B =
array([[107, 152, 151, 150],
       [106, 152, 151, 150],
       [149, 104, 105, 106],
       [106, 152, 151, 150],
       [150, 104, 105, 105],
       [150, 104, 105, 105],
       [106, 151, 151, 150],
       [106, 152, 151, 151],
       [106, 152, 151, 151],
       [151, 104, 104, 105],
       [151, 104, 104, 105],
       [107, 152, 151, 150],
       [151, 104, 104, 105],
       [106, 152, 151, 151],
       [149, 104, 105, 106],
       [151, 104, 104, 105]])
B[0,0] -> 107
B[3,0] -> 106
B[:, 1] -> [152, 152, 104, 152, 104, 104, 151, 152, 152, 104, 104, 152, 104, 152, 104, 104]
B[9,0] -> 151
B[11,1] -> 152
B[3] -> [106, 152, 151, 150]
B[:, 0] -> [107, 106, 149, 106, 150, 150, 106, 106, 106, 151, 151, 107, 151, 106, 149, 151]
B[5,0] -> 150
B[6,2] -> 151
B[13,2] -> 151
B[7,3] -> 151
B[7] -> [106, 152, 151, 151]
B[:, 3] -> [150, 150, 106, 150, 105, 105, 150, 151, 151, 105, 105, 150, 105, 151, 106, 105]
B[8,3] -> 151
B[11,0] -> 107
B[6] -> [106, 151, 151, 150]
B[1,1] -> 152
B[8] -> [106, 152, 151, 151]
B[4,1] -> 104
B[4] -> [150, 104, 105, 105]
B[0,1] -> 152
B[7,1] -> 152
B[:, 2] -> [151, 151, 105, 151, 105, 105, 151, 151, 151, 104, 104, 151, 104, 151, 105, 104]
B[2,1] -> 104
B[4,3] -> 105
B[8,0] -> 106
B[11] -> [107, 152, 151, 150]
B[3,1] -> 152
B[13,3] -> 151

M =
101  100  156  155  156  101  155  100  100  156  156  156  100  100  155
102  101  155  155  155  102  155  101  101  155  155  155  101  101  155
102  101  155  155  155  102  155  101  100  155  155  156  100  100  154
155  155  101  101  100  155  101  155  156  100  100  100  156  156  101
154  155  101  101  101  154  101  155  156  101  101  100  155  156  102
155  155  101  101  100  155  101  155  156  101  100  100  155  156  101
M[0,0] = 101
M[4,13] = 156
M[-2,-15] = 154
M[3,-2] = 156
M[-5,-4] = 155
M[5,-9] = 101
M[0,-8] = 100
M[1,-14] = 101
M[-6,11] = 156
M[-6,-9] = 155
M[2,-15] = 102
M[4,-12] = 101
M[4,6] = 101
M[:, 0] = [101, 102, 102, 155, 154, 155]
M[:, 1] = [100, 101, 101, 155, 155, 155]
M[2,-8] = 101
M[-3,-9] = 101
M[-4,8] = 100
M[-4,-10] = 102
M[2,-12] = 155
M[5,-4] = 100
M[-4] = [102, 101, 155, 155, 155, 102, 155, 101, 100, 155, 155, 156, 100, 100, 154]
M[1,-8] = 101
M[:, -7] = [100, 101, 100, 156, 156, 156]
M[-1,3] = 101
M[3,7] = 155
M[-4,-2] = 100

A =
[[129 132 154 121 131 126 133 143]
 [129 130 153 123 130 134 129 143]
 [127 130 148 124 131 126 135 155]
 [126 129 145 126 131 130 141 148]
 [128 131 156 121 130 130 136 134]
 [126 129 146 125 131 128 144 142]]
A[-6, -8] -> 129
A[3, -4] -> 131
A[0, -5] -> 121
A[2] -> [127, 130, 148, 124, 131, 126, 135, 155]
A[:, 0] -> [129, 129, 127, 126, 128, 126]
A[3] -> [126, 129, 145, 126, 131, 130, 141, 148]
A[1, -5] -> 123
A[2, 6] -> 135
A[0, 1] -> 132
A[-2, 6] -> 136
A[-4, 7] -> 155
A[4, 4] -> 130
A[4, -3] -> 130
A[-1] -> [126, 129, 146, 125, 131, 128, 144, 142]
A[:, -1] -> [143, 143, 155, 148, 134, 142]
A[:, -5] -> [121, 123, 124, 126, 121, 125]
A[3, -5] -> 126
A[1, 6] -> 129

arr = [101, 107, 145, 123, 108, 101, 148, 155, 112]
arr[-9] => 101
arr[-8] => 107
arr[4] => 108
arr[-1] => 112
arr[5] => 101

data =
[[129 133 110 139 118]
 [131 127 149 121 141]
 [129 133 110 139 118]
 [131 127 149 121 142]
 [129 133 111 139 118]
 [129 133 111 139 118]
 [129 133 111 139 118]
 [131 127 149 121 141]]
data[-8,-5] -> 129
data[1,-1] -> 141
data[2,-2] -> 139
data[-3,0] -> 129
data[-8] -> [129, 133, 110, 139, 118]
data[-6,-3] -> 110
data[:, 2] -> [110, 149, 110, 149, 111, 111, 111, 149]
data[-4] -> [129, 133, 111, 139, 118]
data[4,2] -> 111
data[-7,2] -> 149
data[6,1] -> 133
data[7,-2] -> 121
data[-6,-5] -> 129
data[:, -2] -> [139, 121, 139, 121, 139, 139, 139, 121]
data[-3,-2] -> 139
data[4,0] -> 129
